Which row each row swaps with, under one turn or mirror
Nedun: [  5 -25  10  -3  -1  23  -1 -35 -11  24 -13  20  11  11 -20 -38 -19   9
  -8]
fute: [ 22 -30 -25  34  19  53  16 -47 -33 -12 -16   5 -10   0  34  -7 -30 -12
  28]
Fop: [-11 -37 -12   9  11  30  19 -66 -12  -6 -38 -33  -9 -15   5   1   1 -19
  11]
disa: [  1 -13 -27  34  41  46  36 -51 -31  16  -1 -13 -10 -23   7  12 -31 -12
  23]
Nin: [ 18 -19 -34  21   2  36 -13 -54 -40 -26 -23  53   0 -11  -8  -2  -3 -28
 -19]
Pel: [ -6 -35 -31  29   3  64  34 -80 -33 -19 -21  10 -15 -11   3 -41 -37 -15
 -18]
budov: [ 18  20 -34  17   5  27   9 -26 -18 -13   1 -10  -5 -19 -24 -47   2  -8
   0]
tisog: [ -8 -28  -9  20   7  33  -3 -23 -27 -28  -5 -49  -5  -6 -46 -28   1   3
 -29]
tufan: [ -3 -19 -52  30  24  15  16 -31 -13  52 -17   1   1 -10 -28 -14   9  -6
 -44]
vap: [ 31 -11 -25  17   8  53  -9 -37  -9 -18 -30 -13   4  31 -12 -14  -5  13
 -52]
Fuzi: [-22 -40 -42  36  29  27  -6  17 -34  -3   3 -10 -18 -35   5   1 -21   7
 -42]
mev: [ 23 -25 -34  34  21  26 -24 -34 -28  -4 -29   8   7  33   1 -18  11   8
 -51]
Zir: [  9 -26 -10  22  19  44 -23  -5 -39  -8 -12 -42  -1 -18  -4 -33 -34  19
 -52]
nafe: [ -3 -39 -46  28  45  38  12 -68 -51   1 -10 -10  12 -12  28  14 -30  -8
  -2]
deso: [-10 -16   9  42  55  24  15 -25   1  -9  13  20   7 -11 -28 -30  -3 -10
 -22]
nav: [-28 -22 -11  42  25  30  25 -56 -21 -46 -24 -13   1   9 -13  -3  19  -9
 -45]
sarib: [  4 -19 -10   6  16  12 -15 -44 -20  11  -9  13  31 -17 -10 -45 -38  16
 -42]
Zom: [-10 -28 -44  30  24  24  11  -4 -44   9 -12 -52 -12  -5  16 -14  15 -12
 -23]
butu: [ 12  -7 -57  49  22  34  23 -63 -47  -8  32   2 -11 -13 -18   0 -19 -18
  -9]
vav: [ 35 -20 -35  25  18  71  -2 -23 -34  19 -38  17 -11  -4  -5  22 -28   5
 -26]
lov: [-30 -51 -50  46  49  35  34 -30 -39   5 -29   9 -18  -5  -3   4  -9 -15
 -36]
Bogis: [ 27 -31  -9  28 -18  59  26 -48 -18 -16   1 -38   2 -21  18   7  -9 -37
 -33]
Tel: [-17 -19  -4  26   8  37  30 -19 -22  -4 -24 -42  12 -11 -36 -23 -35  -2
 -59]
gulo: [ -2 -54  -3  10  12  17  23 -59 -43  -3   4   5 -16 -49 -21 -18  -8  26
 -25]
Bod: [ 22 -28  -9  17  20  40  11 -22  -4  -2 -20  48  -4 -21  -2 -11 -19  10
 -69]
pelak: [  2 -20  -7  22 -28  57  14 -47  -7 -43 -17   9   6  -7  20 -15  -5 -16
 -50]
Zirod: [ 13 -55 -31  22  -3  19  30 -18  -4  -9   2   4   4  -6  28 -32  23 -12
 -47]
roleg: [ 25 -59 -21  37  17  62  43 -20 -45   8  10  19   5 -25  -6  11 -15 -41
 -23]
rir: [-11 -21  -2  35   0  37  13 -38 -30 -47 -21 -14   7 -10  27 -11  20 -11
   5]
nizel: [ 14 -10  13   8  24  25 -15 -34  -8   7 -20   7  20  14   0 -40 -22   8
 -15]
san: [ -2 -49 -41  69  12   9  22 -23 -46  11  11  14   8 -28 -31 -11 -39  -3
 -26]
piv: [  0 -26 -29  33  22  23  20 -26 -37  28 -16 -53  -2 -35   0  18 -11 -22
 -49]
mot: [ -1 -22 -25  32  33  59   7  10 -45 -38 -30 -11 -23 -40   2 -19 -22  -1
 -25]
zogo: [ -2 -56  18  36  29  53  18 -26 -36   1 -11  21   0   3  18   9 -20 -40
  -7]
fezig: [ 12 -28 -41  26  14  38   7 -55 -16  -5  -6 -36   8  -9  42  -6  23 -18
 -38]
Subam: [  0 -18 -37  28  11  30   7 -47 -16  26  -5  43  30  -7  -1  -3   9 -24
 -53]
Zuza: [ -3 -29 -37  40  44  55  -1 -12 -61   8  -5  19   4  -8 -28  18 -36   7
 -30]
zuga: [ 14 -53 -36  57   2  61  30 -34 -41  10 -25  15  14 -27 -29  15 -35 -20
 -27]
netet: [ -9 -22 -35  20  10  20  -3 -40 -47  -6   3 -13  -2 -40 -30   0 -42 -41
   7]
lonon: [  3 -24 -15  33  54  27  24 -41 -35  23  -1 -29   4 -14  25   6 -28 -21
   8]
Ruvu: [ 30 -32 -35  32  34  61  42 -36 -15 -13 -21  41   2 -12   8 -28 -41 -22
 -21]
duval: [ 23 -39 -24  32 -23  25  -1 -54  -9 -19   7  13  32   2 -17  -7 -20   4
   1]
boro: [ 17 -31 -40   9  21  27   7 -45 -25  -5  -7  33   1 -16 -58  -8  13 -17
 -39]
fula: [ 12 -37  19  26  10  35  28 -23 -37 -18   5 -10  -8 -16  -1   4 -42 -21
 -73]
Mibin: [  9 -27   0  23   9  17  21  -4 -33 -21  34 -24  -9 -17   1 -45 -36 -18
 -31]
Mized: [ -1 -29  -2  30 -36  27 -13 -37 -56   8 -18  24  17 -14 -24 -15 -17   1
 -26]
pokal: [-27 -44 -24  28  22  22  25 -16 -48 -27  19 -37 -24 -26 -19  -3 -16   1
 -39]
Kug: [  1 -25 -47  29  -1  47  -9 -21   4 -19 -11  25   0   0  38 -14   4 -12
 -46]
sek: [ 25 -43 -17  31 -25  35  23 -14 -55  12  -8 -22   3  -8  15  -1 -15  -9
  14]
Tuza: [-12 -58 -17  13  38   7  25 -16 -41  11 -29  27   6 -33 -21 -15   6   6
 -16]
vogin: [ 42   1 -14  24  -4  53  -5  -5 -10 -13 -14 -13   4 -10  26 -26  -9   8
 -44]
zuk: [ 17 -14 -32  56  36  26   5 -21 -45  23 -14 -22  -3 -39  15   9 -28 -21
 -53]
ket: [ 28 -33  -1   9   9  32  20 -37   5  -4   2 -26 -12 -13 -18 -32 -55   8
 -20]
giz: [ -4 -21  -2  14  15  -8   4 -23 -18  19   0   3   2 -31 -14 -51 -12   3
  -4]
tal: [ 20 -28 -16   0  15  49  33 -58 -24 -25  -9 -24  -3   6   9  29  11 -13
 -43]
Liru: [ -6 -26 -20  31  25  47  11 -23 -20 -15 -18  31  16 -15 -55 -32  19  -9
 -23]

tal is swapped with Tel
netet is swapped with duval
vap is swapped with piv
sek is swapped with budov
san is swapped with Nin
Zuza is swapped with Subam
Fop is swapped with ket

